Each row is where one point has got to under a steady rotation. How many ticks took it there?
The counts run from 0 to 205.
-1,26,-15,-4,3,20,2,-10,4,6,-7,11,1,1,-5,-26,4,-1,-2,8,-2,3,-4,-4,1,7,3,1,0,1,14,9,-3,13,-4,-4	84
9,14,-4,-4,-7,3,-2,-1,-5,0,-5,9,3,-2,-13,-10,2,-7,12,3,-5,16,18,-13,10,-5,7,15,8,12,9,10,-6,12,-6,-3	127
4,20,-12,-6,-4,18,15,-4,0,6,11,5,1,7,-14,-12,-4,1,4,6,-9,5,-9,-4,17,-13,-8,10,2,-1,4,10,-1,13,-7,-10	177
-2,18,3,-1,-11,1,5,6,2,-1,-4,-1,11,17,-4,5,4,0,13,-2,-15,13,4,-7,3,-17,0,9,-7,4,17,17,-1,12,3,-11	57
1,15,5,-4,-16,13,-5,0,-4,11,-13,-10,-1,12,-8,-12,-7,-1,2,2,-10,11,18,-8,-2,1,20,1,-8,2,21,5,4,4,-4,1	204
-10,21,-5,2,2,6,-1,-6,10,-6,-11,14,16,11,6,4,-1,5,4,3,-5,11,9,-1,-11,4,3,19,1,-1,24,12,5,7,0,-8	150
-2,18,2,-5,-16,9,11,-10,2,1,5,-14,4,13,-10,-1,-6,5,6,13,-11,12,9,2,-2,-12,4,7,-2,6,19,11,7,6,-4,-13	60
0,22,0,-11,-2,17,-4,-4,-2,12,6,-5,-3,4,-3,3,-17,11,2,8,-10,7,12,-8,7,0,5,16,4,-1,5,9,9,3,-15,-8	112
-13,17,-3,-4,0,7,-1,-5,3,-3,-11,10,17,19,7,2,-3,8,6,3,-2,5,9,-3,-9,6,8,16,-3,-1,26,8,7,5,-1,-7	151
-3,12,-8,-11,-3,16,15,0,-8,8,0,4,4,18,-15,-17,-9,2,6,3,0,0,-3,-12,17,-10,-2,9,-10,-4,10,8,1,7,-7,0	175
4,23,2,0,-10,14,-8,2,6,8,-9,2,-1,-2,-1,-4,-1,0,-1,2,-22,18,13,-7,-6,-5,10,2,0,7,16,15,-2,11,-3,-10	201
4,26,-11,1,2,23,-2,-3,9,7,-4,19,-1,10,-8,-8,5,-4,0,1,1,0,-6,2,5,-3,2,8,4,1,13,11,-9,12,-4,-4	91
2,22,-9,1,2,21,-3,2,5,4,-10,23,0,15,-3,-6,4,-4,3,-3,4,-3,-5,-3,5,-4,4,12,-2,3,15,14,-12,12,-3,-1	92
2,24,-3,-12,-4,11,-3,0,-3,11,8,-5,-4,-6,-13,-7,-6,3,4,7,-16,20,15,-12,8,2,1,11,6,5,1,7,6,7,-14,-8	119
-5,8,-13,-8,0,16,10,3,-7,7,-3,10,10,19,-12,-14,-8,-3,10,-3,-3,3,-3,-15,18,-11,-5,12,-6,1,13,11,-1,10,-2,5	174
5,17,-2,-3,-4,7,12,2,3,-3,-2,7,-2,7,-9,-3,-4,10,7,0,-10,-5,3,-8,13,-17,2,21,0,2,6,24,-1,12,-4,-14	185
-2,20,-12,-5,-3,15,2,0,6,-1,-12,11,10,-2,-6,-25,3,-2,-3,0,-13,13,-2,-11,-2,4,6,-3,-3,-5,16,6,3,10,-5,-1	79
-2,17,-10,-5,-4,10,6,4,6,1,-15,16,9,3,-12,-25,6,-4,-4,-3,-7,10,2,-12,-2,1,9,6,-1,-5,19,6,3,8,-2,-3	80
1,23,1,1,-15,10,6,-8,5,2,5,-9,5,8,-6,1,-4,2,4,14,-18,13,6,1,-2,-13,-1,6,-1,5,18,13,6,8,-3,-18	61
3,19,-5,-5,4,3,11,-7,-8,5,7,5,0,16,-7,-6,1,8,18,3,5,3,14,-10,12,-6,-4,19,-5,14,8,15,-4,8,-1,-7	47
-3,15,3,-13,-4,9,-2,11,2,9,-5,4,1,11,-11,8,-16,7,2,-3,-10,2,13,-12,7,-5,9,22,-1,-7,11,8,7,-1,-11,-5	110
-9,11,-5,-13,-1,14,-1,5,-4,4,-5,13,15,13,-9,0,-14,-6,5,1,-4,10,9,-13,10,5,1,22,2,-8,16,-3,5,2,-12,5	29
2,21,-7,-9,-1,-1,14,2,1,3,9,11,3,10,-16,-3,10,4,8,-2,-5,12,4,-11,13,-9,-9,19,-1,6,4,9,-5,11,-7,-12	45
-2,12,-9,-2,1,15,6,-11,0,-1,-15,9,7,1,-6,-24,-9,3,-1,8,-4,4,15,-10,-2,2,13,10,1,4,20,9,13,9,-2,-4	76
0,16,-1,-8,-4,5,-7,5,-12,6,-7,2,4,3,-7,-10,-5,0,14,-1,-8,17,18,-20,11,1,8,11,-1,6,10,10,-1,9,-9,5	122
0,27,-5,-8,-3,5,8,-3,-6,5,9,-4,4,15,-2,-3,6,10,17,2,-8,16,-4,-5,10,-3,-7,7,-8,8,7,14,-7,12,-7,-8	49
-16,23,-10,-12,2,16,2,-7,4,14,-4,2,11,12,3,-7,-3,4,-4,4,-9,17,0,-7,-2,10,-2,3,-5,-1,18,0,9,1,-5,-2	159
0,17,-1,-13,-8,5,0,1,-14,6,-2,-6,2,3,-10,-15,-5,0,13,3,-4,18,16,-18,10,6,9,9,-5,6,8,7,-1,7,-11,3	123
3,21,-5,0,-1,21,-2,1,9,6,-3,17,-1,18,-6,7,-6,1,3,-1,2,-7,-1,2,8,-10,4,22,3,-1,12,16,-6,10,-5,-5	98
-13,21,-9,-12,-1,13,3,-3,9,14,-3,9,13,10,-6,-7,0,1,-6,-1,-12,19,-2,-8,-2,7,-7,4,-1,-5,17,-5,8,1,-5,-7	160
-9,18,-11,-6,6,24,0,-15,-3,18,1,6,7,12,0,-12,-10,0,2,8,0,11,4,-7,7,3,-6,8,-1,6,15,3,9,2,-3,0	164
8,30,0,-7,-10,10,4,-8,-1,-7,-3,0,-8,6,-12,-16,5,7,4,9,1,2,10,2,-3,7,16,9,-3,5,13,9,-4,10,-9,-7	2
-7,11,3,0,-12,4,3,-1,-1,-5,-14,-5,13,12,1,-2,-10,3,9,4,-17,10,10,-8,-2,-9,8,9,-7,3,25,15,10,8,3,-8	64
